In the rows, zero is written as 128.
Each path below is one point turned by a fixed rotation once a step. After each direction that follows a path, write how fast that rotation turns it, in degrees a step (0 if it stays still).
Each turn is a multiple of 5 degrees from 10 to 175, or 0.
Each row of a path follows its step; steps can be skipped.
Rotation 1:
step 0: [126 126 135 132 141 115 131 115 125 130 130 144 124 133 133 117 137 140
 117 137 138 121 139 134 118 133 134 136 128 131 123 121 122 134 107 140
 122 126 124 129 135 127 119]
step 1: [125 118 141 117 124 125 146 113 123 140 134 130 123 132 123 125 120 117
 132 142 136 133 133 125 131 148 139 117 129 133 130 128 131 133 131 118
 122 121 130 125 113 126 139]
step 2: [134 135 119 124 130 139 137 122 123 129 109 116 127 135 129 117 125 137
 123 148 119 146 134 131 133 127 117 122 142 128 141 125 125 124 122 138
 131 127 137 125 121 124 123]
step 3: [124 131 128 116 124 117 117 116 125 119 125 133 131 120 133 124 127 124
 121 146 146 128 137 130 119 123 114 131 120 131 118 135 134 129 119 139
 135 128 143 131 129 141 130]
step 4: [128 118 132 116 133 119 132 121 138 125 133 127 151 131 119 143 128 117
 115 132 125 139 133 117 116 135 124 123 136 122 126 125 128 127 137 118
 133 126 137 125 124 119 141]
step 5: [144 128 122 128 142 120 136 115 124 118 114 132 125 137 112 131 140 141
 128 129 130 130 137 131 123 127 118 132 132 117 137 125 120 138 123 128
 130 127 127 134 143 117 118]
step 6: [135 121 131 116 131 117 135 118 125 131 132 126 132 128 121 128 131 129
 140 138 141 122 140 137 136 138 127 138 113 135 119 123 143 132 120 131
 119 132 119 139 125 133 142]
step 8: [141 132 115 133 121 115 120 124 119 125 122 147 117 132 131 125 126 136
 126 143 138 133 137 124 134 120 120 128 130 138 137 120 134 133 124 131
 135 122 138 114 143 129 127]
step 9: [137 122 142 118 118 112 125 128 135 127 129 135 146 138 126 123 127 127
 130 142 128 134 124 120 139 130 127 125 125 130 106 119 139 126 135 120
 131 126 139 134 121 135 129]
step 10: [140 116 126 128 136 132 125 123 143 117 103 127 129 135 120 135 136 122
 124 131 131 139 121 118 128 134 134 133 147 118 128 130 122 122 127 135
 127 115 126 131 133 132 126]
step 12: [124 132 140 141 141 119 131 126 137 136 119 125 143 133 138 135 134 121
 127 133 128 138 127 136 135 132 133 127 124 136 128 110 133 133 124 115
 128 129 133 146 117 123 143]
step 13: [129 121 111 140 142 133 124 114 137 143 119 140 122 128 125 120 136 135
 120 133 133 139 135 134 129 132 141 127 134 135 129 131 132 128 121 127
 125 117 138 119 141 124 124]
Directions:
[131 134 129 129 129 124 129 131 125 126 127 125 127 132 127 126 126 130
 131 128 123 126 129 128 130 125 122 130 127 132 129 128 126 132 130 131
 126 128 132 128 128 125 127] => 120
[130 126 132 130 124 127 127 127 127 134 129 129 126 125 131 125 128 130
 130 130 125 127 133 130 132 130 130 128 129 132 129 129 126 127 124 126
 126 128 124 124 129 125 128] => 55
[126 127 128 129 129 127 126 129 125 129 132 129 122 127 122 129 131 126
 129 131 130 124 131 129 131 124 127 125 129 126 124 130 130 126 130 129
 127 126 131 128 126 127 133] => 140
[127 126 132 127 133 125 130 128 128 128 128 130 125 125 126 129 135 129
 132 126 126 131 126 130 123 128 129 132 127 132 130 126 127 126 131 130
 130 130 124 130 128 126 130] => 60
[128 128 132 128 129 130 127 127 131 130 127 130 132 131 125 130 123 123
 132 126 128 129 128 129 130 130 125 126 125 131 126 125 125 125 129 127
 129 130 128 126 121 125 129] => 135
Rotation 2:
step 0: [112 121 132 135 116 133 130 144 126 133 127 124 132 138 144 128 125 142
 128 145 129 128 127 133 132 123 123 128 140 130 130 134 113 141 140 139
 128 132 130 124 131 125 113]
step 1: [129 125 138 122 135 127 129 127 130 135 124 138 124 127 126 130 131 115
 118 127 114 123 128 134 128 136 137 130 120 132 122 131 123 128 134 128
 142 113 146 138 148 127 147]
step 2: [127 140 130 133 137 125 125 128 132 132 117 139 123 111 128 134 140 146
 141 123 125 135 146 128 132 142 124 119 131 130 134 116 128 119 131 138
 129 133 128 122 114 137 122]
step 3: [129 119 124 109 128 124 114 129 123 121 131 129 130 134 140 119 132 129
 118 119 147 128 123 109 141 131 129 139 116 124 127 133 126 130 124 134
 111 127 128 124 128 128 137]
step 4: [124 129 126 129 135 136 142 127 136 132 121 118 130 136 118 107 123 139
 118 140 122 121 115 140 133 127 128 121 131 126 126 141 130 109 127 126
 128 134 124 122 131 140 118]
step 5: [133 141 131 124 117 123 125 126 125 112 131 128 120 125 138 132 134 118
 125 121 136 149 124 131 129 127 142 121 141 129 127 134 133 136 139 122
 145 126 132 130 140 137 122]
step 6: [127 123 135 136 136 134 126 125 132 129 117 122 129 130 129 129 122 131
 128 128 117 137 143 134 114 133 140 149 123 129 127 124 141 124 142 119
 115 126 129 122 113 120 137]
step 8: [124 137 133 115 113 133 134 123 121 116 113 123 144 134 134 124 129 118
 136 142 131 116 130 133 134 130 116 126 127 136 128 124 126 113 132 128
 127 137 119 129 138 116 137]
step 9: [120 132 123 148 138 130 126 139 137 127 135 129 115 127 120 124 136 120
 133 137 125 139 122 112 127 136 138 121 125 126 111 121 124 128 125 120
 132 134 121 130 143 134 135]
step 10: [133 133 112 128 130 129 134 115 125 124 132 144 119 133 122 141 127 129
 123 121 129 131 137 129 136 116 122 131 138 138 139 131 149 126 128 124
 125 132 125 134 112 132 145]
step 11: [133 123 127 140 135 113 115 141 129 125 126 109 138 123 124 123 126 124
 123 136 141 125 132 125 128 106 119 129 125 130 131 128 122 131 128 128
 123 115 125 113 122 127 118]
step 12: [133 137 124 122 121 134 141 124 138 134 143 124 141 130 119 135 123 129
 122 137 125 128 122 140 131 126 130 138 126 115 125 140 115 136 136 139
 130 136 124 144 137 119 132]
Directions:
[128 126 128 127 125 124 129 128 125 125 125 130 126 126 124 127 132 128
 124 130 127 131 127 124 129 129 129 128 132 122 126 130 128 134 126 130
 129 130 129 133 126 125 127] => 160
[127 132 129 126 128 131 128 130 123 130 130 127 130 123 129 125 127 128
 126 128 127 122 125 126 132 125 129 134 129 129 127 128 123 127 128 125
 129 131 127 128 126 127 125] => 90
[129 124 130 128 125 129 130 127 124 129 130 127 126 128 128 130 122 125
 132 122 126 126 126 128 125 130 126 124 127 124 128 125 126 129 122 127
 128 128 129 129 125 129 126] => 0
[132 127 131 127 124 129 132 126 129 129 128 130 125 127 127 130 126 125
 126 134 128 133 126 128 128 129 130 128 125 130 128 127 123 123 127 131
 134 128 127 124 130 126 127] => 95
[128 124 128 132 130 130 131 131 128 129 129 125 131 131 130 125 128 128
 129 130 130 130 128 126 127 131 131 132 124 124 126 131 124 131 128 126
 128 128 130 127 127 127 135] => 130
Rotation 3:
step 0: [123 129 142 129 128 124 129 143 137 138 123 119 144 127 132 120 119 116
 112 123 128 129 133 132 118 134 129 130 115 128 128 122 132 137 136 133
 111 149 122 135 117 129 126]
step 1: [127 130 128 116 143 124 137 135 133 135 134 130 137 126 131 127 139 112
 128 124 137 132 136 126 121 105 132 124 133 120 139 133 125 128 120 124
 133 128 124 151 120 119 118]
step 2: [118 138 136 115 140 120 127 134 132 132 137 138 128 124 129 127 120 131
 130 118 127 122 121 143 127 122 128 127 113 146 124 118 124 129 132 112
 139 134 121 136 123 145 124]
step 3: [131 134 134 127 128 121 133 126 141 146 138 118 129 147 134 146 126 128
 129 120 127 133 122 125 136 117 134 120 137 129 127 122 114 124 110 111
 126 132 138 126 128 129 130]
step 4: [133 127 124 130 116 128 142 136 132 121 137 125 126 126 132 140 136 138
 124 131 113 127 110 150 120 117 127 127 134 135 129 123 124 124 126 136
 120 137 123 133 121 148 130]
step 5: [128 131 120 135 122 127 139 119 142 130 126 118 121 135 129 119 133 112
 135 133 109 118 118 122 137 118 143 137 117 114 137 117 123 130 127 125
 123 126 131 134 132 136 132]
step 7: [138 141 127 134 122 127 129 117 135 116 128 114 148 124 133 130 135 120
 118 123 123 131 132 116 117 131 131 131 128 130 133 114 118 128 142 116
 141 121 131 142 136 126 130]
step 8: [136 136 140 125 121 114 110 136 134 117 121 126 134 115 143 126 112 114
 134 134 122 126 125 126 116 126 127 119 136 126 131 139 129 130 125 114
 123 133 117 131 128 134 132]
step 10: [126 123 142 127 114 133 121 130 126 131 133 123 120 118 131 121 118 132
 113 115 140 107 124 133 116 126 122 128 117 120 134 127 114 134 116 119
 126 134 130 125 126 139 137]
step 11: [134 116 129 121 134 138 136 135 130 131 132 106 131 131 152 127 143 137
 135 117 130 124 126 119 130 119 119 121 116 125 138 127 132 123 120 121
 118 127 130 132 130 121 135]
step 12: [112 117 129 123 132 126 132 132 124 123 135 116 128 117 129 119 135 118
 131 134 131 116 125 126 111 118 129 137 125 152 125 121 123 122 132 132
 117 143 133 124 130 134 139]
step 13: [136 123 122 123 134 129 121 128 125 135 125 115 139 139 123 120 128 111
 139 126 134 132 132 137 138 129 129 133 132 134 144 108 124 131 120 119
 112 138 132 143 133 125 130]
Directions:
[129 125 126 135 128 127 127 128 124 130 124 132 124 125 125 131 128 130
 131 127 129 129 133 124 132 130 125 129 129 128 127 129 127 125 131 131
 130 128 127 125 125 128 125] => 0
[124 128 129 127 131 125 127 128 130 129 128 132 125 129 133 123 128 129
 132 131 124 126 126 125 131 127 129 133 128 132 123 129 128 130 129 125
 127 127 128 127 131 128 127] => 110
[131 133 130 131 130 129 129 129 131 132 123 128 126 128 129 125 125 127
 130 128 128 129 128 131 129 132 128 129 124 127 133 125 132 127 127 122
 127 128 128 123 128 129 131] => 135
[131 129 135 125 132 130 125 131 125 130 129 132 128 128 129 127 128 128
 125 123 126 130 127 123 127 127 129 129 129 126 129 130 130 127 127 130
 132 128 131 129 125 132 132] => 45
